In the rows, zero is written as 128.
Families of rows that turns and mirrors carry onto each other, the same ones carrying the whole set onto itself: the rest of each named row's family, in list order:
5 families of 8 rows:
K_93: [117 159 150 169 127 146 120 144 131 132 159]
K_496: [130 161 134 140 104 130 135 134 119 126 141]
K_19: [132 160 135 146 108 136 117 142 131 122 139]
K_420: [121 163 155 156 122 139 113 149 141 145 140]
K_880: [118 158 182 125 142 133 123 140 124 150 141]
K_835: [118 137 132 135 152 127 117 127 102 144 160]
K_948: [118 128 127 133 147 123 128 126 116 130 164]
K_73: [133 145 176 119 134 121 127 142 123 155 137]
K_28: [134 136 150 154 156 142 103 147 132 137 156]
K_684: [156 142 144 130 135 128 133 129 112 110 151]
K_155: [115 158 183 138 136 124 130 145 118 153 141]
K_757: [134 148 145 157 105 120 120 136 124 119 144]
K_41: [128 133 150 154 154 145 112 141 134 127 168]
K_515: [ 99 152 147 126 131 123 135 131 106 147 145]
K_847: [131 157 187 125 138 128 136 137 116 144 148]
K_988: [108 158 151 122 124 119 139 147 102 134 148]
K_927: [119 129 140 153 154 140 114 149 131 141 164]
K_891: [105 147 162 121 136 117 134 137 101 143 151]
K_984: [130 126 131 132 151 115 130 139 102 131 155]
K_81: [122 145 142 150 157 129 112 134 143 137 166]
K_305: [152 139 143 130 128 137 143 136 110 112 141]
K_583: [109 129 137 129 154 119 127 139 113 136 160]
K_878: [134 134 152 145 162 138 117 153 138 141 165]
K_791: [161 150 173 135 143 132 135 132 119 128 141]
K_831: [150 147 181 138 158 134 125 140 120 128 148]
K_866: [157 136 174 129 150 137 123 135 117 133 145]
K_255: [125 161 131 138 107 118 118 138 123 130 141]
K_931: [150 151 130 136 140 132 138 138 118 109 151]
K_753: [154 141 173 139 141 140 134 149 106 130 134]
K_265: [124 125 128 131 149 131 125 141 111 125 166]
K_907: [121 153 162 165 123 138 107 147 135 135 142]
K_742: [123 146 144 161 123 143 105 149 138 142 152]
K_883: [161 146 171 151 151 136 127 139 117 133 152]
K_527: [148 146 151 133 128 128 137 148 126 102 142]
K_230: [129 161 185 134 128 121 125 145 128 147 148]
K_952: [109 153 151 110 138 135 136 142 109 146 153]
K_486: [156 154 142 139 127 135 133 134 118 111 136]
K_497: [126 155 142 142 106 126 132 142 131 121 132]
K_18: [119 158 157 156 123 145 109 154 129 152 153]
K_195: [103 143 144 124 123 115 139 140 110 142 151]

Which other rows belong to the same family as K_835? K_93, K_73, K_757, K_81, K_753, K_527, K_952
Which other rows belong to the same family as K_41? K_880, K_948, K_515, K_305, K_866, K_907, K_497
Which other rows belong to the same family as K_18? K_988, K_984, K_878, K_255, K_931, K_883, K_230

Families of rows that turns and mirrors carry onto each other, the same ones carrying the whole set onto itself: the rest of each named row's family, in list order:
4 families of 4 rows:
K_422: [132 110 154 151 115  84 139 131 125 115 106]
K_628: [141 105 156 121 119  98 141 138 137 102 123]
K_548: [142 113 146 152 131  83 134 146 125 118 136]
K_612: [140 132 123 149 136 105 116 141 126 118 105]
K_514: [124 128 172 117  98 105 107 141 122  97 121]
K_518: [139  92 143 130 131 100 133 145 126 109 111]
K_173: [149 118 118 131 123  85 100 149 133 125 109]
K_804: [130 116 174 129 101 111 122 144 106 106 112]
K_266: [124 131 135 129 106 121  88 148 126 131 114]
K_269: [127 135 126 143 135  91  96 153 123 110 128]
K_795: [127 118 163 125  92  97 139 149 127 120 134]
K_699: [117 109 165 131  86 100 112 138 125 128 115]
K_146: [112 141 142 116  95 105 101 156 126 112 126]
K_942: [140 142 149 129  93  96  89 149 113 123 110]
K_926: [143 142 146 130 112  94  78 145 125 114 126]
K_4: [159 119 130 134 133  87 112 142 142 118 127]

Which other rows belong to the same family as K_422? K_612, K_266, K_699
Which other rows belong to the same family as K_146? K_548, K_269, K_795

Families of rows that turns and mirrors carry onto each other, the same ones carrying the whole set onto itself: the rest of each named row's family, in list order:
8 families of 5 rows:
K_461: [107 141 136 116 142 118 126 149 123 129 146 139 122 156 126 121 135 140
 165 136 133 127 117 132]
K_484: [128 121 110 122 129 136 138 121 150 118 120 127 114 145 144 113 138 134
 143 141  93 120 118 142]
K_638: [133 121 124 123 136 135 141 122 146 112 123 120 127 131 141 116 136 121
 143 127 101 122 112 156]
K_272: [111 147 133 125 136 120 127 145 118 128 146 160 130 161 137 126 138 141
 158 133 124 124 113 127]
K_355: [143 122 118 113 133 127 136 130 155 116 125 121 129 132 145 117 138 131
 144 131 101 117 120 157]
K_679: [134 125 147 128 155 118 117 124 155 145 132 140 146 140 132  96 147 125
 119 118 107 118 152 139]
K_714: [130 128 109 131 163 148 102 152 126 152 114 131 149 138 140 117 140 136
 115 107 108 141 121 116]
K_782: [115 134 138 131 160 121 122 142 117 139 143 153 123 156 140 111 134 137
 161 135 136 132 114 126]
K_106: [127 142 103 118 150 150 101 145 133 154 107 141 152 134 135 111 142 132
 119 104 120 151 124 112]
K_256: [132 132 131 122 148 124 118 121 161 139 124 139 138 128 113 102 153 128
 116 109 112 111 153 130]
K_840: [149 134 121 116 155 117 120 128 157 141 130 138 144 135 117  97 146 130
 107 111 116 118 146 130]
K_589: [123 139 100 121 144 149 101 146 133 146 110 143 148 142 148 125 145 137
 117 106 107 131 134 104]
K_769: [128 125 120 121 132 133 145 122 143 113 130 126 134 129 142 117 136 143
 149 126 100 127 112 158]
K_57: [114 143 142 127 146 123 120 144 115 118 144 140 121 157 135 112 128 137
 161 131 132 132 113 135]
K_295: [117 160 117 138 123 120 125 162 127 140  94 128 137 159 141  99 128 129
 157 128 138 138 136 133]
K_585: [128 126 118 118 122 132 149 134 148 122 109 118 123 131 142 119 137 128
 146 121  91 122 125 152]
K_703: [105 164 123 139 126 130 123 159 137 154  94 123 142 158 130 111 141 126
 152 130 136 136 135 129]
K_740: [124 137 132 116 137 109 134 150 114 118 145 141 126 151 131 113 123 134
 161 133 132 127 121 142]
K_149: [111 166 130 137 122 121 132 150 140 151  91 132 128 158 135  95 137 128
 151 123 129 134 149 128]
K_172: [135 131 131 116 155 120 125 117 158 142 129 138 147 132 126  99 149 116
 111 109 117 120 146 131]
K_34: [127 118 118 117 131 135 136 127 152 120 124 123 120 129 127 118 143 135
 149 130  98 122 113 153]
K_529: [110 167 128 142 128 128 118 154 139 149  95 132 140 162 139  94 138 129
 152 124 132 148 128 132]
K_342: [109 148 133 125 145 119 132 142 115 125 145 134 127 159 134 108 125 149
 159 136 136 137 121 134]
K_616: [122 140 104 124 149 153  98 150 129 149 106 134 147 131 127 122 142 136
 120 106 121 135 136 107]
K_758: [111 165 115 145 126 128 129 151 137 154  97 129 139 172 129 101 138 128
 137 137 124 137 133 125]
K_668: [107 168 118 141 128 131 126 150 136 149  94 128 149 155 149 102 138 139
 150 121 135 143 136 128]
K_237: [132 131 125 120 153 120 131 113 161 134 129 132 143 130 130  92 146 136
 114 108 113 117 152 132]
K_288: [137 149  99 126 146 145 102 154 135 151 102 144 153 133 136 117 144 140
 124 103 123 139 125 113]
K_829: [128 144 102 126 153 149 110 139 126 150 113 138 158 129 129 111 139 146
 113 102 121 145 133 112]
K_641: [129 144 135 120 141 122 125 148 116 121 145 144 127 152 132 120 126 141
 163 142 133 128 117 141]
K_165: [132 145 100 124 141 140 101 158 121 146 102 148 150 132 134 109 136 138
 127 100 127 142 135 111]
K_352: [116 140 136 115 142 125 126 150 103 125 147 146 119 148 126 123 124 142
 154 126 124 132 125 126]
K_233: [133 114 125 130 137 142 134 125 143 130 116 129 127 132 145 113 136 130
 151 142  97 133 113 158]
K_311: [141 114 109 109 131 122 141 131 148 116 124 129 129 125 139 111 136 130
 142 120 101 122 120 152]
K_115: [121 168 120 140 131 125 120 156 137 147  95 131 134 162 140  99 135 133
 155 134 143 137 133 128]
K_389: [143 131 116 118 145 114 122 129 154 141 119 144 143 129 118  88 144 126
 111 103 116 122 153 129]
K_435: [136 136 131 126 141 122 125 118 150 140 133 152 146 140 114 104 147 127
 108 121 104 113 151 133]
K_960: [127 140  99 119 139 153 115 151 122 149 101 143 139 125 132 123 140 139
 128 100 109 143 125 112]
K_166: [114 157 126 155 140 124 129 153 142 161  91 130 146 159 142 100 145 123
 146 124 127 137 123 134]
K_45: [131 136 132 114 152 111 132 128 146 145 134 143 131 138 113  98 144 127
 113 105 115 117 155 121]

Which other rows belong to the same family as K_740? K_295, K_165, K_311, K_389
Which other rows belong to the same family as K_45? K_585, K_149, K_352, K_960
Which other rows belong to the same family as K_589? K_484, K_272, K_758, K_435
Which other rows belong to the same family as K_714? K_679, K_782, K_233, K_166
Which other rows belong to the same family as K_529? K_638, K_106, K_57, K_172

Families of rows that turns and mirrors carry onto each other, the same ones carrying the whole set onto itself: the rest of each named row's family, in list order:
5 families of 6 rows:
K_764: [114 147 130 124 120 144 132 114 107 137 113]
K_892: [125 130 121 140 121 158 136 157 159 127 146]
K_248: [128 150 139 129 120 142 129 112 110 136 109]
K_978: [120 140 134 134 135 147 117 111 125 148 112]
K_121: [113 143 134 129 126 149 133 107 113 134 112]
K_602: [111 139 134 123 124 146 124 103 120 139 133]
K_617: [125 145 136 134 141 151 121 116 116 142 110]
K_104: [121 139 121 124 116 157 130 166 149 123 144]
K_858: [136 136 126 148 116 155 134 163 156 126 134]
K_657: [135 138 130 129 111 150 124 159 161 127 142]
K_854: [119 143 134 127 115 137 126 107 118 142 112]
K_317: [132 137 125 141 128 163 140 163 149 120 143]
K_712: [140 135 131 144 123 157 134 157 159 124 142]
K_7: [139 146 132 130 119 157 129 168 146 118 140]
K_406: [113 141 129 130 139 152 122 116 117 145 113]
K_263: [134 134 118 136 103 149 125 158 153 132 144]
K_54: [123 146 141 132 126 147 131 105 115 133 110]
K_475: [119 148 138 124 133 153 129 111 106 130 130]
K_178: [129 139 113 133 112 157 133 167 138 125 144]
K_823: [129 150 136 127 125 132 122 103 123 134 125]
K_793: [130 137 122 146 119 159 138 167 149 123 135]
K_218: [126 133 120 145 115 156 136 163 156 128 137]
K_483: [116 141 137 130 122 144 129 103 121 138 113]
K_443: [136 135 130 145 101 151 146 153 154 119 136]
K_895: [124 133 123 141 102 154 149 155 151 120 138]
K_844: [131 145 147 129 127 145 122 103 119 135 128]
K_329: [148 143 126 140 111 154 129 165 142 124 140]
K_888: [133 139 128 143 106 157 151 159 144 114 135]
K_126: [126 156 133 125 133 140 129 112 109 126 124]
K_68: [111 148 124 121 127 136 127 107 117 133 128]

Which other rows belong to the same family as K_329? K_602, K_263, K_475, K_178, K_844
Which other rows belong to the same family as K_764? K_892, K_248, K_854, K_317, K_712
Which other rows belong to the same family as K_126? K_104, K_657, K_7, K_823, K_68

Families of rows that turns and mirrors carry onto each other, the same ones carrying the whole set onto itself: the rest of each named row's family, in list order:
6 families of 3 rows:
K_865: [ 86 143 129 129 127 122 128 102 108 109 106 102 104 125 114 133 148 155]
K_456: [ 83 127 138  98 129 114 108 113 132  97  97 145  94 109 138 166 153 129]
K_816: [ 90 154 119 128 125 130 122 101 131 123  98  94 108 101 113 143 141 157]
K_560: [118 152 152 126 133 138  93  99 150 135 111 152 102 108 128 149 137 118]
K_98: [121 157 153 122 156 134 101 112 140 145 117 141 110 113 110 149 145 130]
K_525: [ 92 148 112 136 124 127 122 117 114 125 109 101 110 113 127 132 140 144]
K_687: [126 159 157 128 150 129  98  99 140 131 126 143  96 109 113 150 140 130]
K_467: [116 156 159 135 139 138  96 102 148 132 105 142 109  98 103 154 151 128]
K_832: [101 162 151 135 142 154  90 111 136 137 121 138 100 111 115 137 144 136]
K_224: [ 99 158 115 128 119 130 112 104 108 116 113  99 109 102 126 134 139 151]
K_896: [ 91 128 159  94 126 121  95 100 132  97 112 133  93 122 126 164 150 121]
K_701: [ 91 127 140 105 129 115 109 111 141  99  99 122 100 116 129 175 173 126]
K_644: [102 154 130 135 112 126 127 106 112 119 106  94 111 108 127 142 134 147]
K_17: [101 117 149 104 129 102 111 114 129  96 101 136  95 121 132 163 151 133]
K_666: [ 96 148 122 130 135 128 123 116 120 131 103 104 112 100 123 121 141 153]
K_698: [ 91 126 136 107 140 112 103 121 125  87 100 134  92 121 131 167 154 128]
K_955: [120 164 154 118 140 133  88 103 140 145 114 142  98 105 120 144 137 126]
K_8: [ 92 126 147 106 128  94 108 112 126 104  97 118 103 127 135 169 152 129]

Which other rows belong to the same family as K_456? K_98, K_644
Which other rows belong to the same family as K_17? K_525, K_955
Which other rows belong to the same family as K_467? K_816, K_701
Which other rows belong to the same family as K_832? K_865, K_896
Which other rows belong to the same family as K_8? K_560, K_666

Families of rows that turns and mirrors carry onto each other, the same ones carrying the whole set onto itself: the rest of each named row's family, in list order:
5 families of 6 rows:
K_920: [141 127 120 106 141 141 111 123 140 126 104 142 127 165]
K_130: [134 124 126 102 141 140 114 122 141 124 102 138 128 167]
K_278: [140 147 151 133 119 123 120 125 148 109 137 122 128 125]
K_749: [123 122 118 104 118 116 104 112 124 148 102 135 126 152]
K_445: [118 124 122 128 140 110 137 122 115 152 119 134 138 120]
K_575: [109 129 125 128 140 118 135 119 130 150 110 136 148 124]
K_25: [116 131 125 108 125 119 111 138 117 139  92 147 127 148]
K_551: [122 130 117 108 128 112 107 135 115 134 103 153 120 151]
K_181: [159 148 142 124 113 130 110 129 128 125 127 127 107 149]
K_511: [144 126 119 121 140 144 122 123 153 130 104 133 131 162]
K_428: [114 129 118 104 129 109 116 121 116 143  98 140 123 146]
K_544: [160 144 140 112 118 148 115 132 136 128 127 128 119 153]
K_871: [112 130 118 111 132 110 114 122 117 137  94 144 128 149]
K_159: [116 124 124 115 143 122 133 120 121 153 112 134 143 116]
K_561: [129 120 146 121 145 107 118 128 113 122 141 131 127 111]
K_626: [164 136 141 128 118 138 116 137 133 123 123 120 113 149]
K_83: [141 125 115 111 132 144 114 132 152 121 103 137 129 157]
K_364: [135 137 148 135 136 125 122 113 154 110 136 120 136 125]
K_90: [132 127 161 136 112 122 120 130 147 125 139 124 137 126]
K_282: [135 127 141 122 138 110 120 132 108 133 147 141 125 113]
K_281: [139 117 142 107 132 138 101 118 147 129 109 136 130 166]
K_658: [140 144 154 134 118 126 122 129 148 112 136 117 136 130]
K_689: [162 146 143 121 121 145 116 130 138 129 121 128 118 154]
K_294: [119 118 126 126 144 106 139 125 119 152 120 128 140 124]
K_201: [132 123 139 130 141 108 127 132 124 121 149 135 132 112]
K_408: [139 139 144 134 124 121 122 114 147 112 133 109 128 118]
K_957: [124 110 128 125 122 105 118 129 129 130 148 136 133 114]
K_736: [134 124 135 125 134 103 123 135 125 120 151 132 132 112]
K_33: [158 133 146 111 112 144 109 125 146 136 138 131 122 141]
K_438: [119 102 126 128 134 110 126 123 119 155 117 132 141 136]

Which other rows belong to the same family as K_130? K_428, K_544, K_658, K_294, K_736
Which other rows belong to the same family as K_957? K_749, K_90, K_281, K_33, K_438
Which other rows belong to the same family as K_181? K_575, K_551, K_511, K_364, K_282
Which other rows belong to the same family as K_159? K_25, K_561, K_626, K_83, K_408

